In the rows, 128 means zero.
D: rows in 4 groups, each row roughly a mix of its group's directions
D (102 x 14)
[[151 159 138 184 124 122  68 119 109  86 142  98 123 140]
 [143 185 114 121 109 143 118  78 124 103 137  87  94  91]
 [107 127  91 117 132 132 134 109 200  74 106 154 141 138]
 [119  75 105 124 165 123 124 160 140 118 129 160 194 146]
 [135 176 154 124 124 158 136 126 110 154 170  96 147  67]
 [110  94 108 117 139 100 141 161 163 113 100 187 140 169]
 [185 126 120 147 150 160 164 141 115  94  88 107 161 155]
 [126 132 144  97 119 186 162  83  94 142 111  82 120 141]
 [136 128 145 163 112 115 137 102 169  97  77 126  67 133]
 [184  98  89 168 116 110  98 102 140  95 110 107 105 136]
 [146 149 176 182 132 112 123 133 149  76  92 131 103 107]
 [126 116 153 147 162 126  92 133 101 117 161 113 176  66]
 [130 147 125 134 119 138 148 153  97 193 133 106 107 192]
 [109 121 139 109 139 127 183 159 186 134 109 174 146 102]
 [144 134 154 186 122  88 106 138 159  90  99 144  87 123]
 [123 196 145 100  89 129 146 123 113 158 142 125  75 115]
 [104 193  89  96 127 125 128 134 159  81 130 159 135 146]
 [147 163 147 160 112 127 137 172 113 197 162 111 120 138]
 [114 135  98  94 123 126 156  92 178 131 126 129 106  62]
 [149 130 153 162 131 121 146 125 174  67  76 144 113 112]
 [159 102 157 125 147 162 166 112 105  84  71 115 144 129]
 [ 86  61 158 122 148 138 155 135 159 143 104 156 155 141]
 [144 189 121 128 117 161 133 121 153 120 169 105 156  75]
 [ 60 123 137  75 142 127 166 122 154 141 109 163 119 118]
 [100 151 150  96 138 118 149 180  94 181 153 155 144 127]
 [133 126 160 183 147  97  72 144 100 128 157 111 135  95]
 [125 150 106  97  99 117 103 116  69 153 145 120  87 173]
 [105  99 105  78 145 143 123 122 117 139 168 136 187  90]
 [185 110 104 160 154 143 165 117 134 109  80  87 127 127]
 [188 119  99 149 114  88 105 135  85 151 136 108  88 120]
 [ 79 117 142 117 115  85  88 120 151 136 158 165 104  84]
 [125 141 173 123 130 133 137 159  69 189 158 116 135 114]
 [117 158 124 134 132 126 101 143 112  77 112 147 137 206]
 [147 110 111 155 141 133  69 113  78 112 153  88 155 151]
 [128 155 174 129 125 133 118 144  49 164 145 106 116 140]
 [119 137 100  89 101 112 112 120  79 154 134 133  84 182]
 [148 177  92 116 108 118 115  84 123 101 126 101  75 102]
 [ 98 116  70 116 135  93 106 138 140 128 123 154 115 194]
 [135 140 145 113 128 103 132 165  63 191 151 129 110 119]
 [153 111 198 158 133 112 138 157 123 117 113 149 131  73]
 [158 147 172 201 146 118 109 139 107 111 115  94 114 115]
 [ 62 113 120  79 115 122 105  76 132 131 137 136  96 123]
 [100 176 136  75 128 138 123 108  99 121 161 125 136  71]
 [140  93  87 108 116 149 173 127 157 145  97 136 128 189]
 [137  69 105 159 142 112  95 109 128  92  94 123 121 177]
 [ 75 100 144 103 150 125 154 162 149 140 115 178 159 157]
 [117 116 127 129 149 123  86 135  81 159 184 105 166  96]
 [130 127  94 135 139 100  92 128 174  74 144 156 155  87]
 [114 188 134 115 133 128 122 182 102 127 156 155 162 165]
 [168 201  99 140 110 133 100 122 119  94 156 103 126 121]
 [128 113 119 147 114  97 120 116 150  98  79 147  72 179]
 [148 131 104 163 128 130  98 141 150  69 117 140 157 187]
 [112 147 149 103 151 142 116 116 102 108 158 118 169  55]
 [136 145 193 148 110 132 137 145 112 176 154 117 114  78]
 [145 115  76  93 115 147 180 113 152 137  92 127 111 169]
 [103 111 160 146 122  69 101 163 139 150 140 175 103 108]
 [128 137 129 127 150 135 100 128  67 161 176  86 156  99]
 [104  93 109  99 141 116 109  89 151  62 103 155 133 111]
 [115 159 166 116 131 125 126 165  56 168 149 131 127 149]
 [130 142 157 164 151 112  82 135  83 131 165  99 143  82]
 [120 137 138  84 125 158 175 122 119 181 149 114 136  74]
 [128 132 131 168 128  69  64 138 118 130 156 131  99 100]
 [139 108 211 136 126 139 157 126  98 132 100 126 116  87]
 [130  61 116 122 130 134 153  80 137 137  81 107  91 134]
 [167 123  81 135 154 143 142 133 136  74  94 121 164 164]
 [126 108  97  86 114 159 182 121 162 132  97 147 133 173]
 [182 166 124 150 129 173 148 132 130 120 146  87 168  99]
 [112 154 165  90 138 185 170 116 122 104 119 125 168 105]
 [138 166  86  93 133 113 121  96 102 124 144 103 103  67]
 [109 101  71  95 112 104 104 131 123 178 167 144 122 153]
 [142 108 176 192 156 137 106 152 100 135 136  99 163 132]
 [110 116  96  95 139 112 115 172 108 137 150 173 171 172]
 [101  72 119 118 124 105 107 143 174 121 142 185 159 128]
 [105 119 129  77 131 137 191 146 154 167 124 160 139 100]
 [168 151 183 155 120 156 154 143 112 149 141 101 140  78]
 [112 122 167 145 118  96 131 168 105 191 130 145  90 154]
 [155 146 145 193 129 131  82 106 124  84 129  87 121 120]
 [131 128 146 117 132 131 153 167 118 194 167 134 157  79]
 [112 108 113 105 149 125  95 128  93 152 184 118 174  86]
 [163 123 130 180 129 144  95 148 131  89 133 123 173 178]
 [144 218 116 123 113 137 107 127 100 102 155 109 122 132]
 [126 172 156 126 146 126 111 112 104  95 144 110 132  51]
 [ 86  95 151 110 147 110 140 166 107 150 108 171 134 179]
 [176 186 105 136 112 110 105 150  84 140 165 111 117 117]
 [143 162 140 141 133 154 101 124  89 137 179  85 163  91]
 [152 170  99 115 138 114 126  96 106 108 128  94  98  64]
 [127 142 147 160 117 107 141 133 187  90  83 157  88 135]
 [142 137 133 165 131 138  93 150 114  84 124 132 160 200]
 [130  91 187 129 138 119 133 118 126  85  94 152 129  72]
 [129 127 117  96 109 158 185 119 168 114  83 150 118 169]
 [116 117  96 116 120  93 104 146 117 116 114 168 110 204]
 [134  98 185 147 136 107 152 165  96 150  87 148 103 152]
 [124 120 127  91 103 140 163  86 112 172 112 103  70 117]
 [132 136 188 162 125 174 110 113  88 122 136  83 147 143]
 [122 124  54 106 143 134 117 103 150  81 117 128 149 167]
 [136  83 107 154 117 122 128 150 137 170 121 131 122 206]
 [ 85  91 145 117 141 114 127 126 112 114  82 154 107 193]
 [145 118 118 147 146 144  79 120  79 122 168  86 174 127]
 [131 120 122 135 160 138 104 160 112 121 170 128 210 116]
 [178 126 100 138 152 156 150 127 132  71  94 113 170 142]
 [130 140  95  81 107 146 181 106 163 113  89 145 103 149]
 [121 149 163 139 110 118 106 129 145 148 176 132 128  50]]
the two rows of each list that fit no group, in list order (the others fit one group, some only roughly)
- J_142: [107 159  96  97 107 154 160 104 201 115 127 140 128 121]
- J_965: [130 177  97 118 109 165 122 101 138 152 180  84 140 108]
- J_603: [176 154  88 134 137 175 154 118 128 100 115  88 162 151]
- J_397: [167 118  94 159 141  86 116 115 155  90 102 123  98  82]
- J_421: [131 155 117 107 117 176 128  77 139 110 155  90 150  78]
- J_804: [136 109 117 134 119 144 140  67 176 111 109  98 102  77]
- J_875: [155  56 125 185 144 116 112 150 146 139 123 124 155 145]
- J_879: [151 107 148 141 155 153 166 125 155  75  80 131 160 105]
- J_521: [125 105  88  74 124 147 167 142 119 184 143 137 153 150]
- J_680: [129 170 148 134  99 148 133 132 119 193 176  97 115 103]
- J_968: [118  67 129 144 139 147 144 119 197 113 111 142 166 122]
- J_567: [120 107 120 138 140  91 130 171 105 160 107 153 107 197]
  J_142 J_521
- J_672: [115 148 103 125 137 138 135 155 190  92 137 166 181 140]
- J_992: [131 116 119 115 116 112 123  73 101 121  94 102  55 126]
- J_320: [167 161 116 145 107 149 104 104  91 146 164  68 118 117]
- J_383: [119  41  99 100 150 129 149 114 134 143 102 136 144 140]
- J_124: [160  92 135 160 127  97  98 162  75 155 132 130 121 171]
- J_294: [113 112 110 116 123 134 136  63 172  93  94 114  91 103]
- J_536: [121 157 178 135 154 159 122 123  91 112 147  97 166  80]
- J_318: [102 100 173 130 143 142 109 151 128 121 160 154 198 106]
- J_117: [131 168 168 117 130 156 161 113 147  71  97 134 133  86]
- J_123: [142 163 147 118 126 183 182 119 105 137  99  92 123 163]
- J_396: [110 111 184 117 112 144 161 126 143 178 141 132 124  70]
  J_320 J_396
- J_783: [127  75 137 115 137 100 153 159 112 199 133 147 121 102]
- J_60: [116 124  88 110 129 124  97  92 170  70 143 140 150  89]
- J_832: [108 133 112  79 108 121 151 116 180  91 110 181 118 111]
- J_933: [119 142 194 151 154 158 119 140  93 117 143 107 175 102]
- J_820: [142 144 107 153 110 100  82 123 116  90 114 132  91 190]
- J_927: [146 144  97 108 116 120 163 104 172  86  82 144  89 113]
- J_40: [105 143 150 119 107 145 135 121  94 203 153  98  98 149]
- J_549: [ 93 135 155 130 145 150 130 167 139 111 130 161 185 181]
- J_148: [100 117  99 101 124  65 110 153 142 148 144 182 105 116]
- J_387: [109 126 147 110 140 101 128 191 111 159 158 178 163 119]
- J_587: [165  94 111 167 125  97  94 149 109 110 110 139 120 190]
  J_148 J_387
- J_163: [ 77 121 183 109 132 155 121 146 122 131 155 158 183 132]
- J_860: [128 177 120  90 111 117 142 105  95 153 134 109  72  89]
- J_385: [103 145 168 119 100 111 132 121 101 176 125 127  57 131]
- J_480: [139 136 126 152 128 111 141 180 104 182 125 130 111 192]
- J_713: [133 122  89 143  99  79 103 134 146 151 128 144  69 166]
- J_732: [121 195 183 118 126 146 149 118 111  96 112 122 109  93]
- J_156: [133 127 176 105 127 140 151 111 112 130 131 123 129  40]
- J_171: [165 132  86 153 151 130 141 164 127 108 101 125 154 193]
- J_539: [ 88 146 133 101 142 141 151 169 162 133 149 172 184 127]
- J_69: [125 130 149 110 138 192 165 130  94 152 129  99 171 160]
  J_385 J_156
- J_90: [165 131 105 123 146 176 154 101 123  77  98  94 161 138]
- J_194: [123  93 133  85 151 167 146 106  95 135 140 108 178  88]
- J_789: [130  56 102 125 140 142 140 145 147 147 126 144 177 170]
- J_910: [142  92  57  95 122 106 149 113 170 122 105 151 112 128]
- J_548: [ 98 157  89  84 134 122 155 128 187 111 129 162 137  98]
- J_769: [127 148 203 146 137 120 136 174  77 148 126 140 128 127]
- J_756: [128 110 103 123 121 128 138  68 174  98  94 111  87  97]
- J_14: [128 195 151 132  91 117 144 123 147 131 118 132  62 115]
- J_737: [110 152 183 169 116  95  74 147 115 126 156 142 109 114]
- J_310: [136 105  98 130 149 103 105 131 159  56 112 164 159 118]
  J_194 J_769
- J_708: [113 155 207 155 130 146 135 138 138  79 102 145 136 124]
- J_295: [130 156 182 118 141 136 138 116  91 112 127 113 125  52]
- J_988: [108 166 134 121 112  98 146 166 169 114 110 189 104 150]
- J_197: [132 129 113 160 136  72 114 192 148 149 138 169 125 149]
- J_514: [ 95 181 112  72 131 130 157 125 147 135 148 144 128  77]
- J_668: [145 120 130 169 124 147  92  90 131  66 104  98 125 165]
- J_113: [156 122  89 142 120 136 131 110 200 105 142 123 150  79]
- J_41: [115  93 149 171 123 118 100 162 122 166 142 135 136 194]
- J_688: [134 193 157 168 119 113 118 159 165  88 130 153 124 117]
- J_51: [135  75 123 176 144  89  77 153 132 144 156 135 150 121]
- J_913: [119 150  87  72 136 121 160 121 120 169 147 121 116  73]
  J_295 J_913
- J_290: [138  91 157 150 137 111 116 174  76 162 129 140 139 176]
- J_59: [175 179 134 154 113 135 103 150  81 137 168  98 139 126]
- J_730: [131 105  87  95 121 126  95 104  78 167 173 102 132 120]
- J_210: [105 128  99  70 115 109 140 152 105 160 134 171 119 176]
- J_774: [117 157 114 105 105 173 140 102 105 175 152  83 117 166]
- J_82: [149 124 152 143 111 146 117  74  98 135 127  72  89  94]
- J_451: [157  66  91 147 138 133 144 150 135 164 117 121 149 179]
- J_811: [113 121  79 113 134 129 134 128 116 145 110 122 114 217]
- J_788: [115 133 119  99 132 120 124 177  99 178 179 152 169 130]
- J_114: [ 86 103 140  85 127 140 115  66 135  87 118 134 122  90]
- J_858: [117  72  85  96 147 119 125 144 110 137 124 156 162 179]
- J_56: [103  93 159 101 128 133 153 114  86 146  84 132  92 173]
- J_230: [134 126 167 107 122 173 149  78 120  90 108 105 134  79]
  J_730 J_788
- J_213: [ 93  98 140 126 140 111  76 145 106 150 182 143 170 114]
- J_357: [110  85  86  78 128 115 121 129  94 149 128 151 131 183]
- J_147: [141 112  77 105 127 132 115  75 159  77 123 120 133  89]
- J_662: [103  84 112 118 150  89 116 127 130  92  82 166 110 168]
- J_823: [102 130 110  98  91 108 140 130 170 130 113 179  89 172]
- J_800: [128 105  92 123 121 118 129  72 173  92  93 121  86 110]
- J_461: [126 203 157 130 118 117 117 112 103 108 130 112  82  91]
- J_259: [ 61 129 142  68 111 119 123 120 124 158 154 164 117 121]
- J_570: [134 124 179 172 128 131 148 148 166  90  79 150 123 154]
- J_768: [170 130 100 135 112 126 130  91 139 142 140  86  97  62]
- J_785: [156 138 167 165 122 118 147 184  99 185 135 125 119 141]
- J_886: [133 159 174 132 109 152 145 134  93 189 155  95 112 109]
- J_53: [134  96 101  95 158 144 152 105 147  95 117 129 172  71]
- J_543: [174 133  72 155 116 115 101 110 164  74 119 123 122 136]
  J_147 J_259
- J_481: [122  79 138 131 132 143 156 119 188 151 134 133 155  71]
- J_856: [150  82 169 164 132 130 116 158  78 168 138 116 147 151]
- J_593: [135 112 103 127 138 151 123  78 171  66 113 112 150  97]
- J_337: [129 143 135 162 125 155  93 106 136  61 113 113 145 180]
- J_744: [136 165 200 178 141 149 127 138 102 110 115  99 129 124]
- J_738: [149 101  74 105 140 155 147 121  98 175 142  89 153 152]
- J_338: [132 173 147 169 122  91  82 130  97 132 144 107  80 113]
- J_312: [170 140  92 157 113 133  99  85 143  74 114  95 107 137]
- J_903: [149 135 132 163 109 129  94  78 110 108 114  79  76 136]
- J_542: [177 151 100 136 106 134 130  87 109 119 110  81  76 127]
- J_80: [136 187 135 144  92 112  91 119 100 118 137 116  74 160]
  J_593 J_542
- J_610: [186 133 126 163 143 133 134 147 151  74 118 131 170  91]
- J_622: [117  90  95  81 126 129 121 100  72 165 133 110 112 159]
- J_301: [106 157 134  89 130 131 163 178 142 156 153 173 165 112]
- J_803: [168 127 130 198 137  88  92 137 117 127 126 100  97 110]
- J_277: [ 92 147 144  64 114 165 166 115 151 107 123 163 150 121]
- J_195: [ 84 153 127  58 104 149 152 118 152 119 134 171 135 133]
- J_759: [159  85  90 137 124 119 142 111 187 135 129 125 130  70]
- J_558: [135 128 125 146 134 104 142 184 102 175 118 141 115 193]
- J_650: [125 114 129  98 128  93 146 145  89 197 138 135  92  94]
- J_270: [144  67  89 148 150 143 155 134 172 139 107 119 162 154]
- J_676: [150 149 179 165 117 118 128 163 127 162 160 127 130  71]
- J_174: [120 100 130  80 120 145 177  96 111 176 110 111  96 106]
- J_790: [203 117  81 158 133 143 128 135 118 116 124  94 156 151]
- J_731: [128 127 129 175 121  77  65 146 114 151 161 128 100 132]
- J_937: [125 159 132 101  85 119 142 106 110 159 119 123  51 140]
  J_270 J_790
- J_917: [ 98  95 121 142 116  79  73 146 132 159 162 159 116 150]
- J_666: [131 122 124 134 126 103 107  97 145  53  81 147  92 134]
- J_264: [175 122 139 157 149 129 133 143 149  68 110 138 168  84]
- J_654: [131  88 129 123 164 157 145 136 133 139 146 117 200  84]
- J_741: [126 165 102  90 119 116 152 121 141 160 153 126 107  56]
- J_52: [168 134 108 141 124 149 181 119 155 113  71 111 102 160]
- J_126: [112 141 180 156 115 114 100 135 109 174 171 114 109  84]
- J_406: [121 156 169 119 118 147 128  92  75 150 135  82  91 102]
- J_952: [131  98 104  79 140 147 162 108 157  95 113 150 165  83]
- J_995: [136  87 106  99 153 142 151 116 157  92 115 144 178  80]
  J_666 J_126
- J_464: [ 84 124 109  91 144 101 153 163 162 132 116 189 138 144]
- J_100: [132 130 101 117 114 125 136  67 161 108 107 106  78  82]
- J_639: [125 205 149 105 107 135 139 104 119  98 117 121  84 101]
- J_279: [121  62 121 125 159 134 166 134 173 126  97 146 163 109]
- J_949: [148 168 136 157 105 126  86  95  93 112 135  84  82 135]
- J_153: [ 92 167 137  91 113 129 165 118 176 137 126 153 100  82]
- J_186: [142  76 137 188 162 105  87 149 113 133 138 112 157 122]
- J_824: [134  84 130 147 144 111 129 134 184  79 101 164 152 101]
- J_341: [133 152 115 104 129 116 146 170 134 173 175 149 155  75]
- J_638: [157 129  88 138 112 127 118  73 163  91 115  99  93  95]
- J_867: [140 156 134 157 148 139  92 154 112 113 177 112 191 108]
- J_183: [157 189 149 150  89 137 142 117 138 105 103 117  74 142]
  J_153 J_183
- J_380: [100 134 109 104 144 107 147 185 151 138 131 185 159 157]
- J_193: [ 85 132 125  62 119 155 130 124 107 160 173 142 162 124]
- J_624: [131  69 128 144 160 111 122 172 103 175 145 133 169 135]
- J_865: [123 151 175 183 135 142  77 127 118  88 145 107 155 132]
- J_343: [153 151  98 124 119 108 154 101 153  98  80 124  66 111]
- J_501: [113 109 145 172 118  75  67 154 136 137 154 155 113 134]
- J_455: [119  49 103 111 154 127 159 125 158 132  94 148 150 138]
- J_314: [125  87 121 165 138  92  71 155 117 159 171 130 149 129]
- J_817: [144 146 159 191 138 125 120 136 180  85 118 126 137  92]
- J_864: [133  89  97 121 159 108  95 124 118 125 162 123 169  67]
- J_590: [141 107  82 125 120 122 124  71 166  90  96 112  90 118]
- J_810: [142 161 126 109 118 135 147 120 127 163 163 107 122  47]
- J_779: [140 214 157 151  98 130 110 139 117 126 155 116 104 122]
- J_307: [136 155 134 109 114 181 139  79 123 126 150  81 139  81]
- J_432: [ 92 102 125  83 107 151 153 136 158 144 129 173 151 178]
  J_624 J_865
- J_299: [140  90 131 122 150 164 148  99 119 149 138  83 163  71]
- J_180: [ 75 157 143  76 125 134 146  86 118 116 101 130  81 124]
- J_352: [ 97 114 127 161 150 106  60 141 115 138 177 122 161 130]
- J_266: [ 97 135 109  90 137 128 165 148 184 144 142 166 157  90]
- J_112: [125 202 164 125 123 126 118 115  93 110 135 109  95  87]
- J_146: [117 106 112  94 139 159 156  94 101 112  82 111 120 187]
- J_205: [ 82 130 117  89 141  94 141 172 127 147 123 185 128 160]
- J_863: [139 176 129 162 105 102  77 137 112  96 134 133  95 173]
- J_854: [103 147 145 137 108 114 130 152 113 206 153 123  90 158]
- J_74: [100 109 185 129 134 168 144  92 117 159 133  88 130  88]
- J_951: [108 160 149 122 100 148 120 101 135 171 178  98 113  78]
- J_62: [ 98 170 114  89 117 143 113 135 150 112 178 158 176 110]
- J_510: [150 129 141 152 125 150 109  76  95 124 130  61 104 101]
  J_352 J_62
- J_359: [178 134 113 149 143 146 130 127 152  70 126 119 176  85]
- J_251: [107 166 124  91 121  96 101 112 117 114 157 146 106  60]
- J_996: [111 146 168 133 103 119 134 144 109 205 155 120  90 120]
- J_609: [110 117 149 114 137 153 171 160 165 163 148 150 180  97]
- J_21: [132 179 109 140 126 148 108 139 152  67 137 139 168 169]
- J_484: [154 134 122 179 135 102 134 182 173 111 108 159 135 161]
- J_71: [128 135 167 142 116 171 123  69 116 118 124  72 111  99]
- J_767: [137 125 172 203 125 101  97 154 131 123 114 129 104 160]
- J_473: [102  74 129 104 147 113 128 100 116  88  72 148 109 155]
- J_155: [134 175 123 150 108 123 112 148 157 165 189 119 134  84]
- J_29: [148 109 141 183 152 142  88 109 127  97 140  83 162  99]
- J_559: [159 117 115 117 148 172 159 103 118  74  84 105 158 143]
- J_215: [158 107 133 153 116 116 105  82  94 126 110  83  71 116]
- J_39: [156 124 151 165 121 133 130 152 131  85  85 146 130 195]
- J_191: [153 139  83  90 132 170 188 111 123 141 104  98 132 145]
  J_484 J_39
